One turn moves every row onto another: examples first, then more rows asked
napur: [  4 -17 -29 -35 -25  -3  -6  20  13  -6   4 -19   7  26 -13 -10 -13]
nabif: [  8 -14 -28 -34 -26  -2  -5  23  16 -10   4 -14   3  27 -12  -9 -11]
sida: [  3  -7 -10 -15 -29 -16  13  -5 -27   1   3 -10   7   9 -20 -17 -22]
pina: [  4  -7   7 -18  -1   4   7  -3   5   4  -5 -33   0   9  27  10  22]
Babus: [ 17  -2  -4  -4  12   1 -24   1   9 -22  -5   7  -5 -12  -6 -15   0]
giv: [  5 -12  -7  -5  13  -3 -23 -13  -2 -12  -3  -6   4 -15 -11 -13  -7]
big: [  8  -4   8 -18  -1   4   6   1   9   1  -5 -30  -4  10  29   8  24]
zepi: [  5 -17 -28 -33 -27  -2  -4  21  14  -7   5 -17   5  25 -13  -8 -14]
far: [  2  -3 -11 -23  -3 -19 -18  -2 -14  12   8 -16  20   9   0 -38  -7]
zabad: [ 37  14  14   0  -7 -13   1  -7   4  22  12  -4  12  17  15  -6   2]
Kog: [ 10  -7  -5  -5  16  -2 -27  -6   5 -15  -4  -1   1 -14  -6 -16  -2]
nagu: [  3 -17 -29 -35 -23  -3  -9  20  14  -6   5 -19   7  26 -12 -11 -12]
Mupi: [ 34  11  13   0  -6 -16   1 -11   1  26  13  -8  16  16  14  -5   0]
tobek: [ 12   8  -9 -24   0 -17 -24  12  -2   5   7  -5  13  12   8 -42   2]
bida: [ 33   9  14   4 -18 -14  16 -14  -6  21  11  -6  10  16   5   4  -7]
rabuk: [ 12  -9  -4   1  -5   3  -3  -8  -5 -25  -9   5 -10 -13 -21  -1 -12]
vob: [  2 -10   6 -18  -5   3  11  -7   0   5  -6 -35   0   8  22  13  19]
zamav: [  6 -14  -6  -1  -1   0  -6 -14  -9 -18  -7  -2  -4 -15 -22  -3 -14]
goso: [ 27  18  -5 -18 -23 -10  -1  25   2 -16   1  15  -9  17   0 -28   0]
Vuk: [ 11  -1  10 -16 -10   7  15   4   9  -6  -8 -23 -11  12  24  14  23]
Bif: [ 20  -1  -3  -2   4   3 -16   2   7 -27  -7  12 -12 -10  -9 -10  -2]
Zumi: [  4 -15  -7  -3   6  -3 -15 -16  -8 -13  -5  -7   2 -16 -18  -8 -13]
lasi: [  6 -16 -28 -34 -27  -2  -5  22  14  -9   4 -16   4  27 -13  -8 -12]
pipop: [ 30   6  14   2 -13 -16  10 -15  -6  25  12 -10  14  16   6   0  -6]
nem: [  7 -13 -28 -35 -24  -2  -7  24  17  -9   4 -14   4  27 -10 -11 -10]
ruzig: [ 23  12  -5 -14 -34  -9  14  18  -9 -17  -1  13 -11  16 -10 -19 -10]
midop: [ 10  -4  10 -15 -14   7  20   1   4  -5  -8 -25 -11  11  21  17  19]
rok: [ 18  -3  -3   0  -3   3  -6  -1   2 -28  -9  11 -13 -11 -17  -5  -7]
vupo: [ 22  16  -7 -21  -8 -13 -17  22   5  -6   5   8   1  16   9 -39   4]
nera: [ 37  13  16   4 -18 -12  15  -9  -3  17  10  -1   7  17   5   4  -5]
mivo: [ 40  15  16   4 -17 -11  11  -5   2  16  10   1   6  19  10   0  -1]
purap: [ 13   2  -7 -13 -37 -11  20   5 -21 -10   0   2  -5  13 -19 -14 -20]
bop: [ 11  -1   9 -17  -5   6   9   4  10  -3  -6 -24  -7  11  28  10  25]
Zed: [  3 -10   7 -16 -10   4  17  -7  -2   2  -7 -33  -3   9  20  17  16]
Nen: [ 40  16  16   2 -11 -12   5  -4   5  18  11   0   8  18  14  -4   2]
Nizo: [  5 -16 -29 -35 -22  -3  -9  22  16  -6   5 -17   7  26 -10 -12 -11]
Gegud: [ 31   8  13   1  -8 -15   5 -15  -4  27  13 -12  17  16  10  -3  -3]
suto: [  7  -8   8 -15 -13   6  21  -3   1  -3  -8 -29  -8  10  18  17  16]
Det: [  7 -14 -28 -35 -22  -3  -9  23  17  -7   4 -16   5  26 -10 -12 -10]
lakoz: [ -2  -8 -12 -19 -16 -19  -3  -8 -25  11   6 -19  17   8 -11 -27 -17]

vupo -> goso
Kog -> Babus
Where do these go?
bop -> Vuk
Mupi -> zabad
nagu -> Nizo

One turn moves every row onto another: examples first, then more rows asked
Falid: [-19  11   4   8  36   5  22  45   1  -7 -24  10   9   1]
nafuf: [-45  16  -5 -24  13   6  -8  24 -15   0  -4   2  -1  12]
Digar: [ 18   8 -10  11  14  18   8  37 -29 -21 -15  -9   9   6]
sib: [-19   9  15   0  22  33 -16   4  -5  -5   0 -19  -2  14]
Tas: [ -2  17   1 -17  36 -12  36  14  -9  -5 -13   3   1  12]
vozub: [-11   4  -6  18  22   5   7  18 -12  12  16  19  -3   1]
Zovo: [-20  40  11 -16  31  17  14   7 -10  -6   2  15  -6  11]
Ber: [  0  13 -17  11  21   6  -4  17 -30   8   8  -7  32  15]
levim: [-20  11  19  -7  27  31  -2   1  -5   0   2  -5  -7  24]
Zusuv: [ -6   0   0  -7  45   9   1  31 -33 -22 -12  20  19  21]
Motu: [ 18  10  -5   3  20  15  25  34 -29 -13 -12  10   2  19]
baz: [ -3   7  -7  -6  10   2   5  20 -22 -22 -19 -30  10 -12]
tater: [ -9  26  -4 -34  35   5 -24  20  -2 -11  -4 -22  -2   0]
mub: [-19  37   3  -1  23  20 -17  13  -8 -20  -6 -18   6 -14]
ziga: [-13  18  -4 -40  18  17 -19  20 -16 -12  -2 -15  -6   5]
Segad: [-24  30   7 -13   8  31  -1   9 -24 -16   0   1  -2   0]
vazuv: [-8  8 -7 23 32 -3  1 20 -2 11 13 12  1 -5]
falob: [-16  47   8  -4  46   5  -2  10   6 -10  -4  -2   3  -3]
Fiv: [ 13  15  -8 -11  10  25  -6  18  -6 -26 -23   6 -13  22]
gata: [-22   5   5   5  21  15  24  44 -10  -8 -22  13   6   4]
zomup: [ -1  14 -15   8  22   6   4  15 -32  11  10   2  28  21]
kov: [ -9   4 -10  27  22   2  -8  22  -7   6  12   2   3 -12]
Fugan: [-22   3   2   9  16  17  13  46 -11 -14 -24   0  10  -5]
Pogem: [ 15  21  -7 -11  25  17   3  17   4 -21 -22  14 -14  28]
nofan: [ -9  29  -1 -39  43   1  -9  17   1  -3  -2  -6  -8  12]
Zak: [-42  23  -3 -23  31  -5  -3  24  -4   5  -4   7  -2  17]
Bup: [-12  22   1 -45  26  12  -5  17 -13  -5   1  -1 -11  17]
Tareg: [-42  18  -9 -16  17   2 -20  27  -9  -4  -7 -13   4   2]
Ves: [-19   8   1  13  30   7  11  47   0 -13 -26  -3  13  -7]
Novu: [ -3   5  -1  -2  56   1  -3  33 -23 -22 -15  14  22  16]
mil: [ 15  12 -21  -4  27 -13 -21  13   0   5 -11  -6  -9  19]
Gozef: [  2  20  -5  -3  41 -17  13  18   0 -14 -19 -23  11  -7]
Seg: [ -7  -3  -3  -4  37  13  -8  33 -36 -28 -14  10  23  13]
Nogi: [ 12   6 -22  -5  10  -3 -25  13 -10   1 -10 -11  -8  15]
vuro: [ 10   4 -19 -12   7   0 -14  11 -16   5  -7   3 -14  25]
tofef: [  1  18 -15  10  32   0   5  15 -24  13   9   2  29  21]
zib: [ 22  19  -6   9  41   1  24  35 -12 -10 -14   6   6  17]
bak: [ -6   4  -1 -19   5   8  28  14 -31 -14 -12  -4   0   7]
nanar: [-40  26  -6 -15  35  -9 -15  26   2   1  -7  -8   4   6]
suno: [ 13  11 -17 -11  22  -9  -9  10  -5  10  -7   7 -14  28]
meles: [-17  18  19  -2  43  21  -4   1   7   3   1  -7  -5  22]
riton: [ -4   2  -4   1  48   5 -13  34 -27 -27 -16   4  26   9]
nin: [-16  16  15   4  39  22 -17   4   7  -4  -2 -22   0  12]
lolo: [ 16  19 -12  -3  18  20 -17  20   3 -28 -26  -6  -7  12]
sula: [ 23  17 -10  16  36   3   6  38 -13 -18 -17 -13  12   3]
gilib: [-11  -1  -9  21  12   9  -3  20 -16   6  14  10   0  -7]
ragaf: [ 18  25  -9  -4  33  10  -8  19  13 -24 -25   2  -9  19]
Pebo: [  1  17 -17  13  31   0  -3  17 -23   9   7  -7  32  15]

Zak -> nafuf
zomup -> Ber
sib -> nin
Where do these go?
riton -> Novu
Falid -> gata
mil -> suno
tater -> nofan
ragaf -> Pogem
gilib -> kov
sula -> zib
Tas -> bak
Zovo -> Segad

